Turns in one plane each, and the order they were made in; the first pair answered:
S:
[-19 -48   1  -2  -9 -34  -6   6  -7 -15  22   4  10  28  -9 -19] => [-30 -31   5   8 -12 -33 -18  -5 -24 -18  19  -2   9  15 -18 -20]
[ 38 -23  14  23  -3 -33  36   4 -14 -35 -13  19  -2  19   8   2] => [ 29 -14  23  32  -8 -34  19  -5 -33 -36  -9  18  -2   9   5   2]
[-40 -43   7  -2  -3   6  17  22   5  17   4  -5  25  18  17  -6] => [-50 -12  20   4 -18   7   2  -9 -29  12   4 -11  23  -2  -5 -12]
M:
[  2 -39  13  19 -12 -16   1  16 -15  21  12   0   8   2  12 -20] => [-21 -10 -11  -1 -27 -18  -7 -26   4   6   9  -9   5  -9  -4 -36]
[ 57  37  27  19  -9  -2   1 -16 -10 -12 -19   4 -21   4 -19  17] => [ 54  39  22  21  -7   0  -3 -23 -10 -15 -19   1 -24   1 -19  17]
[ -6  -6  13  13 -11  30 -17  21 -18  24  13 -11  26  -1  -5   9] => [-23  -8  12  14 -29  12 -17  -8 -24   2   6  -4  26   2 -12  -4]
Q:
[ 36  33  -2  30  -2 -18   0  -6  -9 -12 -14  -4 -14  -7  -9  11] => [38 27 -1 29 17  1 -4 22 -9  4 -7 -6 -8 -8  0 22]
[ 16  -1 -20 -25  20  31  -6  42  29  18  27  -2  -1  -1  12  31] => [-49   0   1 -12   9  17 -26   7 -23  17  43  -9  15 -19 -14  17]
[-14  19  -9 -39  15   9  10 -24  11  -6  -2   7   8   5   0  -5] => [ -3  19 -14 -43  16  13   8  -8  18  -3   1  10  10   7   7   6]
[-10  23  -2   5  -3  -2 -14 -37 -20   0   8 -13   4 -14 -10   4] => [ 21  25  -7  -4  -5  -6   5 -34   7 -17  -8  -6  -9   2  -2   4]
Z:
[-26 -44   4   0   7  -1   5  32 -10  14  10  15  20  13  14  -7] => [-26  18 -28 -27   2  32 -19  -3   6  21   7  -5   9 -11  -1  -3]
[ 17   2  -7   3   7 -14   5 -19  20  -8 -13   5  -6  10   2   8] => [ 21  -4  -3   3   6 -17  14 -13  11 -11 -14   8  -5  10   1  10]
[ 30  11  13  14   4   2   0  11 -18   8  -1   8  -3  -3   1  13] => [29  4  5  1 12 11  6 26 -2 17 -4 -1 -3  0 10 13]
[ -3  -8 -31  -7  -3   6  20   2  23  31   8  -6 -26 -15   8  -2] => [ -1  15 -14  14 -21  -5  16 -29  -9   9   0  -4 -28 -17  -4  -5]
Then:
Each pair is 2 to 3 turns apart.
[-16 -50  29  27   4 -28   8  26 -33  -1   7  12  12   3  11  -4] => [ -4 -34 -22 -14  -9 -36  18   4  40 -29 -11  12  -5  23  16 -14] -> M, Z, Q
[  7 -25 -41  -8  -8  -9  33 -10  60 -27  -3   0   3  10  24 -18] => [ 10 -44 -15  13  -2 -19  43  15  41 -25  -3   4   6  17  31 -12] -> M, M
[ -9  30 -32 -22  -9   2  -4 -37  35 -13  -9  -9 -13   4  -9  -9] => [ 17  37   7  16 -13  -9  -4 -47 -18 -20 -14  -5 -16  -2 -19   1] -> Q, Z
[-48   2 -15 -21  11  14 -18   5 -13  21  19  -7   6 -25 -11   1] => [ 27  37 -26 -18  10  20   0   0  27  10  -8  -2 -19 -11  -8  14] -> Z, Q, M
[ 25   7   8  18  -4  -4 -16  13 -22  -7   2 -11   1 -23 -18  -3] => [  3   9 -27 -13  -7   2 -20   3  14  -8   4 -16   1 -19 -16 -18] -> Z, M, M
[ 53  35   7   9   7  11 -14 -28  -6 -13 -12  -1 -15   0  -8  10] => [ 24  -1  -9 -12  35  37  -8  29  19  31  13  -1   0  -4  13  22] -> Z, Q, Z
[-26 -36  22  -1  -7  -5  13  59 -16  19  21  -2  36  -6   9  13] => [ 30 -33   1 -11 -18 -18  31  54  31 -13  -5   7  12  20  20  15] -> Q, Q, Q
[  5  -1  -6 -20  -4  19  12  -1  37  10 -14 -19  17  -2  -5   5] => [ 36  10   9  -5  -8  16  14 -15  24  -3 -21 -14   7  -1  -6   6] -> Z, Q
[ 36  22  39  30  -9 -19   5 -22 -45 -14 -15  -4   5   4 -20 -10] => [ 22 -37  -9 -14   4 -20  34  24  27 -13 -14   5  12  36  18 -13] -> Z, M, Q
[-19 -18  -7  -5  -5 -10  12  -4  15 -13  18  -2  -4   0  30 -13] => [ -1 -24  14  14  -1  -6  14  15 -12 -13  15  -1  -4   1  28  -4] -> Z, M, M
[-40 -60   8  17 -14 -32  -4   8 -20 -19   2   8  10   8  -5 -22] => [ 10  18 -46 -34   2  23 -13 -10  52   6  -7 -13 -19  -2  -2  -3] -> Q, Q, Z
[-15  -5  32  33 -20 -36  -2 -19 -57 -16   0  -3  16 -10 -14  -3] => [  2 -23  31  30  18   7   2  47 -40  27  21  -3  16 -15  11  20] -> Q, Q, Q
[-25 -18  18  14  -9 -11  12  -2 -27   9   8  -8  37  -5  32  -4] => [29  0 -3  2 16 16 19 21  9 26  1 -7 20  0 43 16] -> Q, M, M
[ 26 -20 -22 -19  22  -8   6  33  38   1  20  25  -4  12  28  12] => [-28  27 -12 -23  17  15 -33  -4 -10  23  37   3   3 -32  -5  10] -> Q, Z
[-51   8 -19 -12  -7  11   3 -36   6   1  14 -39  20 -12  -8 -16] => [ 10 -12 -10   6 -14 -24  36 -29  21 -40 -15 -17   4  22   3  -4] -> Z, Q
[ 18  28   9  22  25  26  -8  12 -16  32  -1  -7 -13 -18  -3  22] => [-10  10  24  40  -2 -21  -4 -28 -37  -7  -9   3  -7  -9 -24  -4] -> Z, M
[-25  -7  -8 -13 -33 -23 -13 -35  -5 -14   7   1  -6  -5  -5 -17] => [ 39 -13 -18 -21   3  -7  11  17  31   2   0   7 -18  11  24   5] -> Q, M
[ 21 -26 -32 -26   0 -11  33  16  22 -29 -17  17 -15  26   7 -12] => [ 52  40 -13 -14   7  24   7  -1  -7 -10 -21   3 -31   5 -12  11] -> Z, M, Z
